Named moves, each a turn or a mirror, and the order they were made in; the first pair answered:
Z_264 (before -> after):
[ -9  19  22  43   5  -9 -21  -6   6   7  -9   6 -28  -1 -15   6]  ->  [-10  24  -7   7  33  -8  19   4 -29 -13  -6  10 -14 -12  -9  22]
[ -6  18 -33 -34  17   0  31  10 -48  -8 -14   6   4   8   3   6]  ->  [ -3   9  19  27 -30   1 -40 -11  14  28 -23   0 -16  27  -5 -23]
[ 20 -46   3 -35 -23  21   5   2  -8  18  13 -12  16  21  13 -26]  ->  [ 21 -46   3 -35 -22  21   5   2  -9  18  12 -11  17  22  14 -27]
[  0   1  -1 -20  -6   3  -7 -18 -16   2  -6   3  -6  12  -8  10]  ->  [  0   0   4 -14  -7   3 -13 -20 -13   6  -7   2  -8  13  -9   7]
Z_173 (before -> after):
[  7 -11  -2  -5   6   6   8  -1   5  -3  17 -21  -4   5  -9 -17]  ->  [  2   1  -3  -9  18   1  10  -9 -11 -12   6 -13 -14   6 -15  -3]
[-33  -1 -34  21  -9 -17  24  23  31 -16  40   0  18 -33 -10 -10]  ->  [-43  24 -35  15  15 -29  29   6   1 -32  17  14  -5 -28 -19  17]
[  3  -4 -18 -10  -4   7  27  22 -11   4  28   3  12 -13   0  -7]  ->  [ -2   9 -18 -14   9  -1  29  14 -28  -4  16  11  -1 -11  -5   7]
[  0 -20  12 -22   1 -15   4 -28 -43  23 -21   2 -23  35 -19  -1]  ->  [ 10 -47  13 -15 -25  -1  -2 -11 -11  41   3 -12   2  30 -10 -31]
Z_276 (before -> after):
[ -6   3 -18  -2  10  -6  10   8   5  -4  -1  -3   7  -7 -10   0]  ->  [ -7   6  -3  10   5  -9  -6  -5   8   3 -10  -1  -8   1 -16  -1]
[ 1 -6 -8 -7  3  1  2  0 -4 -4 -2 -6 -8 -8  1 -1]  ->  [  0  -4  -1  -1  -1  -1  -6  -6  -1  -2  -6  -4 -13  -3  -2  -2]
[ -5  -9  -1  -4 -12  -6  -5  19  21   6  23  -9  18  -4   0 -20]  ->  [ -5  -6  10   7 -18  -7 -19  10  25   9  15  -9   7   4  -3 -21]
Z_350 (before -> after):
[ 13  39   4  27   6 -26 -44 -28  -4 -31 -16  12 -41 -15   3  15]  ->  [ 20  23  12   8   1 -19 -44 -42 -21 -22 -24  10 -46   7   3  15]
[-23  29   1   3 -11 -16  -5  22  17 -30  25   7 -14 -76 -17  26]  ->  [-12   3  44  14 -49  -6 -49 -12  33   4   9   1 -33 -36 -21   6]
[  2  17  11  18   0 -18 -18  -9   9  -2 -21  11 -10   4  -9   7]  ->  [  6   8  10  -1   1 -13 -12 -18 -10   1 -27  10 -14  18  -8  10]
[ 10  -5   4 -21  -3   7   3 -16 -14  11  -9 -10 -33  32 -12   0]  ->  [  1  15 -23 -22  20  -2  29   6 -18 -12   2  -6 -19   2 -10  14]

Each pair is two moves apart.
[-10  17 -16   1  16  -4  11   3 -16 -17  -8   4  -2 -16   3  11]  ->  [-10  15 -15  15   8  -5   5  13   5 -15   2   0   9 -28   6   2] => Z_350 then Z_276
[  2   6  13  15 -18   1 -12  10 -17   8  13  12  11 -25  -5  -6]  ->  [  4   3  20   4 -16   1 -15  -5 -31   9   1  15  -1 -10  -7   1] => Z_350 then Z_173
[-23   7   6  -5   6 -14   2  25  30  -8  28 -21  22 -11  18  -7]  ->  [-28  22  27 -12  17 -24 -14 -16  -5  -8 -12  -5 -18  18   3  16] => Z_350 then Z_173
[  0 -17 -10   9 -21   9   9 -10  40  -8  11 -13  14  -4  -4   6]  ->  [-11  11  -8  13  -2  -4   6 -25  21 -22 -12   2 -11  -1 -15  28] => Z_173 then Z_350
[ 12  -2  -4 -11  17  11   3 -10 -13   9 -15 -10 -11  -8  -7   4]  ->  [ 10  -2 -11   3  14  12   3   8   8   9   1 -15   5 -24  -5  -6] => Z_350 then Z_173
[ -5 -10  22  14 -15  -2 -19  -5  14  12  -9  -4  -9   5 -13  -1]  ->  [  1 -21  -8 -15  -4   5  17  19  -1   1  11 -10  20  -8  -1   0] => Z_264 then Z_173
[ -7  32   4  18  -5  -9 -22 -16  10   7 -14   9 -20  -4  16  17]  ->  [ -4  24  -4  24 -14  -4 -18   4  31   8   7   1   1 -19  23   5] => Z_276 then Z_350
[ -1   6   9  -9   6  -9   7  28  -1 -16   1 -11  18  11   1   7]  ->  [ -3  11  14  -9  11 -12   4  18 -10 -17  -9  -7   9  15  -2  15] => Z_276 then Z_264
[ 15 -33   1 -43 -14  18  10  25   6  11  32  -2  35  11  10 -23]  ->  [ -8  23 -11 -41  33  -7  23  10 -37 -24  -1  24   0   0  -6  25] => Z_350 then Z_173
[ 21 -28 -19 -36  -1   4  16  20 -17  20  11  17  -1  16  21   6]  ->  [  4   5 -32  -4  16 -13  19  41   5   1  21  23   3 -21  18  14] => Z_173 then Z_350
[-26 -12  22  41 -16 -32 -42  -8  32  18   1  16  -9  20   4 -17]  ->  [-14 -35   5 -34   3 -19   0 -23 -39  11 -11  18 -11  51   9  -1] => Z_350 then Z_264
[-12  12  11  15   2 -17 -11 -13  -1   5 -16  13 -17   0  -9  12]  ->  [  4 -22  11 -16 -15   2  -3 -11  -6  19  -5   2  -2  18   0  -5] => Z_173 then Z_350
[ -9   3  -8  40 -14  -4  -9  41  52   1  42 -17  39 -42   6 -31]  ->  [ 15 -41  39  -7 -42  15 -39 -26   7  40  -5 -18  -2  42  -2 -36] => Z_276 then Z_350
[ 14 -24  31 -23 -24 -20 -18 -24  -8   9  11   7  -5  33  17 -31]  ->  [ 17 -33  19 -28 -27 -16  -7  -9  -1   9  26   1  12  22  24 -37] => Z_276 then Z_264
[  4  -5  -4 -21   0  12   8  -7 -15  -7   4  -1   2   6  -2   7]  ->  [  6 -11  -4 -17  -8  14   7  -1  -3  -4  13  -7  11   3   0  -1] => Z_264 then Z_276
[ -4  29  24  -2 -17   9 -32 -19  15  11  -5 -11  18   7 -11 -13]  ->  [  4   9  13 -35 -14  18 -14 -20  -8  11  -3 -15  26  18  -6 -13] => Z_350 then Z_173
[  9   6 -28   2  19  -6  20  37   1 -17  -9 -11  11 -35  15   0]  ->  [ 16  -5  17   1   0  -6 -19 -16 -16   8 -50  -5 -31  15   3   1] => Z_276 then Z_350
[ 35 -54 -35 -26 -26  19  28  29  26   2  39 -22  54 -24  20 -38]  ->  [  4  29 -29 -30  45 -22  31 -26 -58 -42 -37  27 -29 -10 -11  43] => Z_350 then Z_173
[-20  38 -28  -3  42 -16  25  23 -20 -39   9   5   2 -13  -4  37]  ->  [ -4  -4  -9  27 -11   4  -5  44  50  -4  42 -21  34 -13   8 -15] => Z_173 then Z_264
[  4 -22 -22 -32  13   4  30   5  -4 -27   2  13  23   8  -1 -24]  ->  [  3 -19  19   3 -12  -1 -20 -25  20  -6 -20  17  -7  30 -12 -32] => Z_276 then Z_173
[-13  17   8 -23   4 -25  23   0 -13 -18  -2 -22  -7 -37 -18  10]  ->  [ -3  -9  20  -9 -30 -14   4   3  19   6  12 -36   7 -30 -11 -17] => Z_173 then Z_350
[-18   1  -8   0   2  10  -4  31  26  -2   6 -11  -7 -15  -1 -19]  ->  [-13  -8 -15 -33   9  16  15  23  -4  -5   1 -11  -7  -3   1 -11] => Z_350 then Z_264
[ 12 -39   1   6 -15  10 -12   3  11   8   7 -37  36   6  31 -28]  ->  [-17  27 -11  22  37 -22  -1  -9 -24 -34 -23  -5   0 -15  13  23] => Z_173 then Z_350
[ -1  10 -10  28  14  -9  -1  16  26  -4  20   4   5 -29  -4   5]  ->  [ 17 -26   9 -21   1   7  -2 -21 -17  17  -2   1 -10  24  -3   3] => Z_350 then Z_350
[  8  12 -11  15  -5 -14 -17  23  22 -17  25   5  -2 -26   8   1]  ->  [ 16  -4  10  16 -23  -9 -38   4  25   0  15   1 -13  -1   5  -9] => Z_264 then Z_350
[  6  -9  -7 -11 -12   1   3  -9  -5   8   4  -5  -5  19   7  -2]  ->  [  5  -6  -5  -9 -11  -3   1 -14  -6   8   0  -2 -12  22   5  -1] => Z_173 then Z_264
[ 15   4 -20 -23  -4  -1  10  -3 -47 -11 -36  17  -7  10 -11   5]  ->  [ 20 -10 -35 -26 -10   7  25  22 -32  -8 -10   5  22  -5  -2 -11] => Z_264 then Z_276
[-11 -21   6 -15 -14  14   8  -6   6   1 -12 -24   3  18 -13  -4]  ->  [-21   0 -10   1   1   6  17  17  20 -14   1 -23  14 -11 -11   2] => Z_350 then Z_350
[  7  -8  10   3  -9   6 -13  10  15   2   1 -11   6  -3   3  -2]  ->  [  4  -2  -1   3  -2   3  -3  18  12  -6   5 -10  10 -12   4   3] => Z_264 then Z_350
[-10  22  15  22   9 -12 -29 -12   1   5 -20   4 -18  -7 -12   4]  ->  [  9 -19  16 -17 -10   9 -18 -19 -13  22 -16  -9  -6  19  -3 -12] => Z_173 then Z_350
[ -1  11  24  10  -7   1 -25  30  -2   3 -20 -19  -2  19   7 -11]  ->  [ -4  18   8  -9  11  -2  -3  30 -27 -11 -22 -15  -3  14   8   4] => Z_173 then Z_264
[ -6  29  20  37  12 -26 -48 -46   8   1 -42  28 -47  17 -20  19]  ->  [ 24 -43 -19   7 -25  12  -7  23  56  21  40 -15  44 -10  16 -42] => Z_264 then Z_173
[  1 -14  -1 -47  16   1  18 -12 -35   2  10   0   0  20 -17   5]  ->  [-11   7 -17  -6  20  -8  19  25   7 -12  38  -2  23 -25 -13  -1] => Z_350 then Z_173
[ 39   7 -34 -39   7  35  32   4 -46 -16 -16   8   8  13  14 -16]  ->  [ 25  36 -29 -19  24  20  22  -7 -51 -26 -33  21 -13   7   3   2] => Z_276 then Z_350
[  3  12 -18 -22  32 -19  24  -2 -26 -22  -8  16 -16  -6   1  40]  ->  [ 14 -13  16 -20   2  -9 -10 -32 -20   4 -26  11 -35  31  -4  25] => Z_264 then Z_350
[-20 -16 -26 -47 -10  25   7  -3  16  -8  34  13  30  13  36  -8]  ->  [-25  -7 -17 -13 -19  20 -14   5  48  -4  40  12  31   1  34 -15] => Z_350 then Z_264
[ 15 -25   1  -4  -2   8  29 -20   3  17   5 -13 -11  33  27  -7]  ->  [  0   2 -17  28  11  -4  35   7  27  -1  24  -9   3  -5  28  -3] => Z_350 then Z_350
[ -7   9  11  -3   3   0 -15  -8   8   8 -15  10 -25   9 -12   1]  ->  [ -5   8   9 -10   5   0  -9  -9   0   8 -16  10 -26  14 -12   4] => Z_350 then Z_264
[  2  -3   3  17  11  10  38  -4 -31 -15  -3  11 -13  12  -1   0]  ->  [ -1  -2   2  42   0  10  30  12   4 -11  15   6   2  -6   4 -15] => Z_350 then Z_173
[-15  22  -1 -11  27  -8  19 -12  -9 -17   0  10   5  -5 -10  11]  ->  [ -5   2  23  16  -8  -1 -13 -13  32   9   8  -2   9   4  -8 -19] => Z_173 then Z_276
[-13  20 -10  42  16 -21  -6  -1  19  -9   1   3  12 -29   0 -10]  ->  [  7 -18   4 -19   6  -3   3 -38 -33   9 -23  -2  -2  25   1  -9] => Z_350 then Z_350
[-15  42 -20 -23   4   0   9  43  -8 -23   6 -10   2 -46  16  -4]  ->  [-13  35  23  18 -30   2 -45  21  28   6  -7 -12 -19 -25   8 -24] => Z_276 then Z_173
[-27   8   7  19   5  -9 -10  15 -21 -16 -25   8 -29 -28   2  11]  ->  [-21  -8 -14  -6   8   0  17  32 -27 -20  -8   1  -7 -36  14   5] => Z_350 then Z_276
[ 33 -16 -30  11 -40  -8  -2  25  14  12 -17 -11 -25   1   2 -36]  ->  [ 22  11 -35   0  -9 -20   9   9 -23  -9 -41   6 -48   1  -8  -5] => Z_276 then Z_173
[ 19 -34  -5 -45  -3  14  19   1 -24   5  13  -3  18  20   7 -19]  ->  [  7 -10  11  24 -20   3 -21  16  42  10  24  -4  19  -7   0 -35] => Z_350 then Z_264
[ -2  18  12   2 -22 -25  -7 -35   8  -3  -2   8 -10  14 -28   7]  ->  [  6  -3 -16 -17 -26 -13  22  -3  17  -5  29  -5  27  -3 -12  -8] => Z_173 then Z_276
[-10  10  26  -1   2  -3 -20 -16   0  17 -17   5 -27  19  -7   2]  ->  [ -5  -4 -13 -32  14   6  26  21  -8   2  14  -4  13  -4   8  -2] => Z_276 then Z_173
[-11   3  -8   7   5  -7  16   5   3 -11   1  -6   6 -12  -7   4]  ->  [ -3 -14  10   2 -10  -1  -1 -12   1   5  -9 -10  -4  12  -8  -4] => Z_350 then Z_350
[  5  -2  18  30 -27  12 -24  -9  36  17   1 -19   5  -4 -11  -5]  ->  [  0  19  12   1   5   2  -7 -33 -20  -2 -30  -2 -22  11 -20  30] => Z_173 then Z_350
[  9   0 -26 -10   9   2  12 -15 -23   1   8  -5 -16   7   4  -5]  ->  [  8  -3 -31   2   1   3  11   1  -2   3  23 -12  -2  -7   8 -17] => Z_173 then Z_350
